Families of rows that turns and mirrors carry onto each other, the same ones carrying the whole set onto itself: the rest of each named row's family, in list order:
8 families of 5 rows:
gavar: [ -9  -2 -15  -4  -5  -4  -8  12  -3  14   4  -2 -10  -5   0  -7  -4  11
   9  -2]
lel: [-12   3  -4   5  -7  17  -2   7   4   2  -4   3  -8   9   2 -12  -5   2
  12   6]
nokil: [-13   6 -10   5  -8   0   6  12   2  13 -10   4   0  -5  -2   4   3   7
   4 -10]
zeri: [  3   0  10  -8  -1   9   1  -5   0   1  -3  -4  -8  -8   5  -5 -10  -3
  -2   7]
godu: [ -5  -1  -1   3 -14  -5   6   4   4  16   1  -4   1   0   6   6   8   5
  -7  -3]
Pege: [ -4   1   1  -8 -12   3   1   7   3   4   7   5  -8  -3   3  10   2  13
  -4 -17]
sut: [ -2  -1  -1  -8  -4  10  -5  -4  -2 -10   9   1 -12  -2  -6   3 -10   2
  -7 -11]
korig: [-6  7 -1  0 -4 10 -4  9 -3 -9  2  9 -8  1 -1 -3 -2 21  4 -5]
rafe: [  4   1   0  -2  -2  -3  -2   0 -11   9  -1   7   2  -8 -10  10  -3  -3
   4  -4]
rugot: [ -2  -8  -1  -3  -7  -4   9   3   9  12   9   3  -1 -10  -2   3  -5   6
  -4 -14]
rusu: [ -7  -5 -12   6  -1  -3   4  10   8  10   4   4  -5  -4  -5 -10  -6  17
   4  -6]
seri: [-13   6   4   8  -7  11   0   0 -11  -6   4   0  -6  -4  -5  -6   7  14
   0   7]
risa: [  0  -1   0   6  -6  11   4  -3   3   9  -6   6  -3   6  -6   5  -3 -13
   3  -2]
sas: [-13  -4 -13   4  -9  -2  -2   7   6  12   3 -10  -8   4   5 -10   2   9
  -4   3]
sogu: [ -3  -4  -1   1   4   7   0  -4   0  -8   8   3  -2  -6 -11  -9 -15   2
  -1  -1]
Led: [-17   5 -13   5   1  11  -4   5  -3  -6  -7  -1  -5  -3  -8 -10 -10   0
   5   0]
zut: [ -3  -2  -5  -7 -10  -7  -2   8  -3  19   3   2  -2  -9   0   7   1   5
   5  -8]
dumo: [ -3  -4  -7  -4  -1   2   0   4   8  15  -4  -8 -16  -4   5 -12  -7   5
   0   5]
pezi: [ 3  0  7  5  0  1  8 -1 -1  0  1 12  7 -8 -9  4 -5  6  0 -6]
Rebal: [ -8  -2   4   1  -8   9   1 -10  -8  -3  10  -6  -9  -8  -8   2   3  -2
  -9  -1]
Luk: [ -9  -1  -7  -1  -6   3   4  -2   1   7  -4  -1  -2  -8  -8   8  -6 -12
  -5 -13]
Sobi: [ -2   1   1  -7  -1   5 -10  -3 -14  -3   5   2  -2  -8  -7  -1 -10  -4
   6   2]
zufiv: [-12  -4  -9   0 -12  10   1   7  11  15   0  -2 -12   7   5  -7  -3  -2
   6  -3]
viz: [ -5   1  -3  13  -6   1   6  -3  -7   9  -1   2  -7  -4 -13   5  11   6
  -7  -2]
rirup: [-13   0   1   1 -16   2   5   4  -2  10   9  -5  -9  -7   2   2  12  13
  -5  -5]
kemor: [ -9   4  -4  -5  -3   5 -12   8 -11  -1   4   2  -5  -5   0 -10  -7  11
  13   5]
pel: [ -6  -3 -17   0  -2   3  -5   6   4   3   4   1 -18   2  -7  -3  -6  13
  -3 -12]
talid: [ -5   0   1   2 -15   8   7   6   9  17  -4   5  -3   4   5   5   3  -3
   5  -6]
Kamus: [  8   0   2   3   3   1   6  -3   2  13 -13   2  -7  -5  -3   0  -4  -2
  -2   5]
gev: [ 1  0  1  9 -5 -1  4 -6 -4  6 -4  1  4  1 -6  8  3 -5 -9  3]
kugid: [  4   3  -6   6   0   3   1   1  -3   0  -4  12  -7   1 -13   9  -1   9
  -3 -10]
vika: [-5  1  5  1 -5  9 -4 -7 -5 -9  3 -5  1  1 -1 -3 -5 -5 -7  8]
sez: [-11  -1   2  -2  -4   7   0   8   4  -6  10   3  -2  -6   2 -14  -9  18
   6  -1]
turik: [-15  -3 -12   7  -6   5  -2   0  -4   5   7  -8 -16  -2  -7 -10   4  10
  -5   2]
zife: [ 2  1  6 -5 -7  0  7  6  7 18 -7 -1 -7 -8 10  0  1  7  0  1]
vulo: [-12   4  -3   6  -5   8  -6   5  -3  -5   1  -5  -2   5   4 -13  -1  11
   1  12]
poz: [-12   9   7  -1  -6  12   2   2  -6  -8  -6   5   5  -8  -3   4  -4  -3
   3  -4]
mizu: [ -7   2   6  -1  -8  19  -1  -2   2  -3   0   2  -4   5   1  -3  -7 -10
   6   2]
fab: [ -1   5   3   0   1   8   0   5   0   3 -10   0  -9  -3   6 -13  -5  11
   6  13]
dun: [-22   3  -9  -6 -12   7  -2  11   5   3   2  -7  -7  -7   6  -6  -5   5
   3  -8]

Same family as zeri: dumo, Kamus, zife, fab
Same family as vulo: godu, sas, gev, vika
Same family as korig: Pege, sut, pel, kugid
Same family as Led: nokil, Luk, poz, dun
Same family as risa: lel, zufiv, talid, mizu
Same family as rafe: gavar, zut, Sobi, kemor

